In the rows, 100 means zero.
Each path below is one point turned by a fixed rotation once a step. After each direction that follows a path, write how fast that rotation turns it, in degrees per step (0 if it stays still).
Each turn is a multiple of 5 degrees from 10 to 175, or 0.
Each row of a path follows its step; steps can be skipped.
Rotation 1:
step 0: [102 125 90 93 108 107 101 90 107 100 86 107 109 122 94 108 112 112 94 90 112 94 110 87 110 108 102 105 141 125 123 90 91 92]
step 1: [104 110 96 80 95 121 101 97 92 114 119 93 88 127 86 115 97 114 107 102 107 85 105 81 103 113 81 100 118 110 116 77 112 98]
step 2: [103 90 115 84 69 117 112 105 114 96 99 81 89 122 95 109 84 87 116 112 101 88 106 99 98 115 90 83 103 91 108 75 106 96]
step 3: [100 93 116 90 86 119 112 118 136 94 86 70 104 105 108 86 101 101 106 128 105 101 104 107 100 88 107 88 118 103 100 88 98 105]
step 4: [89 80 106 80 104 108 113 113 116 107 101 84 108 121 90 82 105 117 100 99 109 115 94 102 108 71 99 108 124 113 81 104 87 107]
step 5: [86 69 102 90 103 86 112 110 89 101 99 79 99 117 80 110 107 118 82 80 105 113 92 110 90 93 85 102 120 107 105 94 85 80]
step 6: [97 88 103 108 91 83 99 97 102 98 108 83 81 101 103 98 105 99 90 94 115 95 108 98 60 106 78 106 120 116 113 90 84 75]
step 7: [80 112 92 110 81 92 125 102 117 116 104 109 78 117 119 79 112 101 98 105 120 97 104 88 76 115 90 108 101 112 102 85 99 93]
step 8: [100 118 94 113 78 107 121 102 117 123 92 93 97 123 114 95 108 103 93 81 111 117 84 97 105 98 94 106 90 97 115 71 93 119]
step 9: [131 104 117 94 91 129 110 91 113 102 94 103 99 111 96 103 107 103 72 98 115 108 83 101 108 89 89 110 100 89 119 82 78 104]
Directions:
[105 96 108 97 101 99 97 96 104 97 99 94 99 96 101 96 102 96 97 99 98 91 101 105 94 111 102 101 101 86 101 100 92 93]	100
[101 101 93 108 99 101 108 99 100 105 109 95 99 94 100 102 96 99 110 103 105 97 108 100 101 110 94 94 95 103 97 95 99 93]	70
[112 93 99 103 102 101 99 103 87 96 102 101 101 103 95 97 102 96 97 98 99 102 98 93 102 97 87 95 103 93 101 95 105 97]	90
[104 103 106 102 101 112 98 94 102 102 88 104 100 100 103 103 88 109 100 99 98 93 101 94 105 104 97 100 100 100 99 97 104 100]	40
[96 100 93 95 99 107 88 101 105 93 106 103 110 106 101 105 104 100 104 100 95 96 99 99 101 101 105 91 104 100 95 94 102 93]	25
[102 102 102 95 105 108 95 98 101 104 114 104 95 97 100 92 103 104 96 110 105 94 99 96 97 97 96 107 101 102 93 104 100 102]	125
Rotation 2:
step 0: [130 110 119 108 108 90 97 84 79 116 113 113 102 98 96 72 106 78 109 104 101 88 101 99 115 75 94 84 95 95 90 89 114 99]
step 1: [110 75 75 116 81 104 109 110 94 92 117 104 97 102 108 114 116 65 109 117 119 86 109 105 106 91 89 102 95 108 105 99 108 99]
step 2: [113 99 100 77 93 99 100 91 85 88 110 77 96 122 69 105 93 84 94 93 115 84 107 96 80 103 78 86 112 97 86 85 103 93]
step 3: [108 88 110 101 125 92 97 97 90 110 142 108 105 101 90 117 81 88 116 96 90 101 113 110 104 93 92 90 104 101 103 128 121 95]
step 4: [131 107 105 103 105 98 125 96 80 108 112 103 114 96 102 94 115 105 117 89 125 90 113 100 107 80 74 112 106 105 119 90 95 109]
step 5: [98 84 95 94 102 108 87 109 83 114 109 113 84 103 87 127 108 77 106 119 107 88 118 71 91 82 97 101 115 107 98 82 101 111]
step 6: [108 76 101 86 103 95 105 89 90 97 116 90 87 96 76 87 97 88 101 91 99 109 91 101 92 61 71 99 89 92 76 106 99 94]
step 7: [124 105 96 101 104 72 110 110 110 109 110 113 99 94 95 122 83 85 113 111 90 89 114 121 114 90 70 99 104 109 103 88 106 82]
step 8: [137 101 107 98 94 108 107 91 74 97 114 114 77 115 95 118 109 90 100 84 123 112 102 97 120 98 95 93 99 101 99 84 105 111]
step 9: [112 75 122 99 86 90 94 107 69 92 120 87 93 84 102 95 99 64 112 108 82 85 113 80 94 93 99 94 104 95 106 101 101 97]
Directions:
[109 104 85 99 98 111 110 103 103 99 98 106 98 97 96 100 101 99 97 100 102 97 107 100 103 105 105 103 105 103 101 97 96 103]	110
[100 97 95 101 110 90 105 94 99 100 100 105 98 102 92 90 100 101 101 102 91 91 98 103 107 99 103 103 97 96 107 107 98 98]	110
[104 89 103 101 101 107 101 105 103 96 96 102 104 97 103 98 109 95 102 93 96 108 107 102 100 97 98 100 96 89 102 110 101 95]	135
[96 105 106 101 102 99 107 104 90 106 101 109 98 101 110 96 104 93 102 95 104 102 95 95 103 100 105 96 107 103 104 102 92 96]	85
[101 94 102 102 99 96 108 104 101 100 101 89 93 93 98 95 102 105 96 90 110 98 93 104 104 101 97 100 104 96 96 100 99 110]	160
[95 102 99 105 102 105 101 97 97 97 105 94 112 106 98 97 103 95 102 100 109 92 102 103 95 108 103 94 103 101 102 108 108 101]	40
[104 106 114 103 105 105 101 99 97 95 103 95 101 97 96 102 101 101 107 103 98 104 103 100 109 100 109 110 100 100 106 96 104 108]	80
